Input:
array([[122, 141, 127, 131, 115, 129, 141, 129, 116, 137, 146, 121, 128,
        128, 127, 137],
       [126, 139, 120, 123, 137, 114, 112, 127, 138, 131, 125, 132, 137,
        143, 124, 137],
       [123, 137, 130, 119, 117, 136, 131, 144, 131, 137, 119, 123, 112,
        116, 133, 134],
       [116, 138, 133, 130, 116, 128, 138, 134, 115, 139, 142, 121, 117,
        125, 124, 132],
       [135, 128, 132, 130, 129, 129, 135, 123, 121, 132, 127, 129, 155,
        122, 136, 113],
       [123, 141, 117, 114, 123, 130, 120, 133, 134, 129, 126, 108, 126,
        114, 134, 132],
       [126, 139, 123, 133, 143, 113, 113, 125, 129, 128, 126, 127, 131,
        144, 118, 133],
       [141, 119, 128, 130, 129, 133, 133, 126, 126, 136, 122, 135, 146,
        124, 143, 112],
       [113, 130, 120, 115, 126, 117, 119, 122, 134, 123, 130, 109, 119,
        120, 126, 124],
       [120, 140, 128, 131, 115, 128, 141, 130, 115, 138, 146, 120, 126,
        127, 126, 136],
       [125, 141, 124, 132, 114, 130, 144, 129, 119, 135, 145, 122, 132,
        128, 130, 139]])
Output: 141

Input:
array([[154, 152, 136, 110, 102, 102, 104, 144, 154, 105, 146, 125, 144,
        143],
       [129, 128, 112, 115, 117, 118, 133, 133, 129, 127, 124, 128, 115,
        137],
       [103, 103, 103, 132, 139, 140, 153, 122, 103, 141, 102, 134,  98,
        118],
       [125, 132, 140, 129, 135, 132, 120, 106, 125, 140, 141, 107, 138,
        126],
       [131, 132, 100, 105, 111, 112, 140, 134, 131, 134, 127, 123, 106,
        149],
       [118, 116, 112, 128, 130, 131, 142, 130, 118, 132, 113, 135, 111,
        126],
       [123, 123, 125, 129, 130, 130, 131, 126, 123, 129, 123, 129, 124,
        125]])
Output: 123

Input:
array([[125, 118, 131, 138, 137, 137, 146, 141, 136, 124, 127, 126, 122],
       [125, 124, 135, 127, 122, 119, 119, 131, 131, 129, 147, 135, 137],
       [123, 120, 124, 145, 113, 112, 136, 134, 108, 150, 120, 120, 122],
       [112, 118, 120, 135, 139, 139, 128, 118, 108, 123, 125, 136, 123],
       [112, 117, 133, 113, 130, 109, 125, 125, 123, 134, 127, 125, 135],
       [129, 122, 134, 133, 118, 130, 126, 143, 122, 140, 131, 124, 128],
       [128, 125, 136, 114, 117, 125, 122, 130, 138, 126, 138, 142, 127]])
Output: 125

Input:
array([[134, 140, 138, 117, 120, 114, 126, 138, 103],
       [126, 121, 123, 134, 132, 134, 129, 123, 139],
       [124, 142, 127, 119, 120, 120, 128, 126, 116],
       [129, 124, 117, 126, 135, 123, 139, 127, 122],
       [128, 131, 141, 133, 121, 111, 116, 128, 138]])
Output: 131

Input:
array([[133, 126, 130, 118, 142, 116, 124],
       [113, 130, 120, 114, 133, 117, 135],
       [115, 116, 123, 126, 133, 123, 132],
       [132, 111, 129, 141, 113, 113, 111],
       [125, 121, 125, 138, 128, 112, 135],
       [114, 124, 130, 131, 122, 131, 108],
       [125, 125, 132, 124, 116, 147, 112],
       [126, 131, 136, 130, 121, 127, 121],
       [115, 129, 127, 115, 136, 122, 114],
       [123, 131, 125, 110, 155, 128, 127],
       [125, 129, 110, 151, 125, 116, 114]])
Output: 129

Input:
array([[124, 121, 136, 138, 127, 122, 142, 112, 118, 143, 114, 141],
       [117, 130, 131, 112, 119, 144, 129, 120, 110, 139, 105, 130],
       [101, 108, 122, 147, 133, 123, 118, 121, 110, 148, 134, 125],
       [123, 102, 121, 128, 119, 129, 120, 118, 113, 134, 122, 127],
       [147, 105, 126, 116, 115, 124, 136, 116, 117, 141, 108, 145]])
Output: 105

Input:
array([[127, 129, 131, 130, 123, 131, 128, 129, 128],
       [137, 129, 126, 143, 135, 140, 131, 146, 145],
       [136, 120, 111, 116, 157, 110, 128, 125, 126],
       [133, 129, 127, 137, 132, 135, 130, 138, 137],
       [132, 124, 120, 122, 141, 119, 128, 126, 127],
       [128, 128, 128, 128, 129, 128, 128, 128, 128],
       [136, 129, 127, 141, 134, 138, 130, 143, 142],
       [129, 127, 126, 126, 132, 126, 128, 128, 128],
       [130, 126, 124, 125, 135, 124, 128, 127, 127],
       [132, 124, 120, 122, 142, 119, 128, 126, 127]])
Output: 124

Input:
array([[127, 122, 127, 113, 131, 125, 111, 124, 134, 121, 116, 122, 137,
        122],
       [104, 104, 102, 141, 105, 109, 129, 100, 102, 131, 119, 106, 100,
        118],
       [121, 124, 134, 127, 122, 122, 134, 129, 120, 118, 131, 135, 120,
        121],
       [131, 127, 129, 127, 120, 133, 132, 135, 131, 126, 132, 129, 126,
        131],
       [123, 127, 142, 123, 126, 124, 133, 135, 126, 118, 133, 140, 128,
        121],
       [134, 134, 125, 128, 130, 135, 128, 131, 131, 133, 130, 126, 129,
        135],
       [113, 111, 114, 121, 124, 117, 110, 110, 117, 125, 114, 114, 121,
        119],
       [138, 134, 126, 127, 133, 139, 124, 133, 136, 133, 131, 128, 133,
        138],
       [144, 139, 150, 111, 144, 137, 117, 147, 151, 116, 124, 145, 152,
        127],
       [117, 115, 120, 121, 124, 115, 114, 113, 121, 120, 110, 116, 126,
        116]])
Output: 115
---
[[122 132 127 132 129 125]
 [151 138 117 144 148 135]
 [132 137 125 133 139 129]] ans = 132

[[125 134 132 137 122 154 128]
 [157 128 137 117 128 137 116]
 [121 143 128 109 113 129 128]] ans = 134

[[129 123 121 130]
 [128 117 131 124]
 [128 130 106 132]] ans = 123

[[152 120 139 126]
 [135 119 134 147]
 [116 117 103 152]] ans = 120

[[139 110 156 118 141 128]
 [126 124 130 128 133 127]
 [121 105 142 120 125 127]] ans = 110

[[125 148 147 144 132 115 153]
 [137 156 117 115 132 117 125]
 [140 142 138 119 133 126 118]] ans = 148
---
[[141 135 141 111 141 147 117]
 [136 130 147  99 130 145 108]
 [131 121 146 101 113 130 104]] >> 141

[112 147 139 154 141 106] >> 141

[[135 135 118 139 119 153 144]
 [141 115  99 148 139 107 154]] >> 119

[[111 115 144 105]
 [134 143 141 133]] >> 134

[[109 113 141 141]
 [135 132 141 151]
 [144 114 135 137]] >> 135

[[133 131 137 121 154]
 [136 128 139 128 156]
 [135 125 140 138 144]] >> 154

[[109 108 131 128 104 116 117]
 [126 131 145 149 113 137 113]] >> 104

[145 142 120 131 136 104] >> 136

[143 126 150 106 124] >> 124

[103 122 133 119 139] >> 139
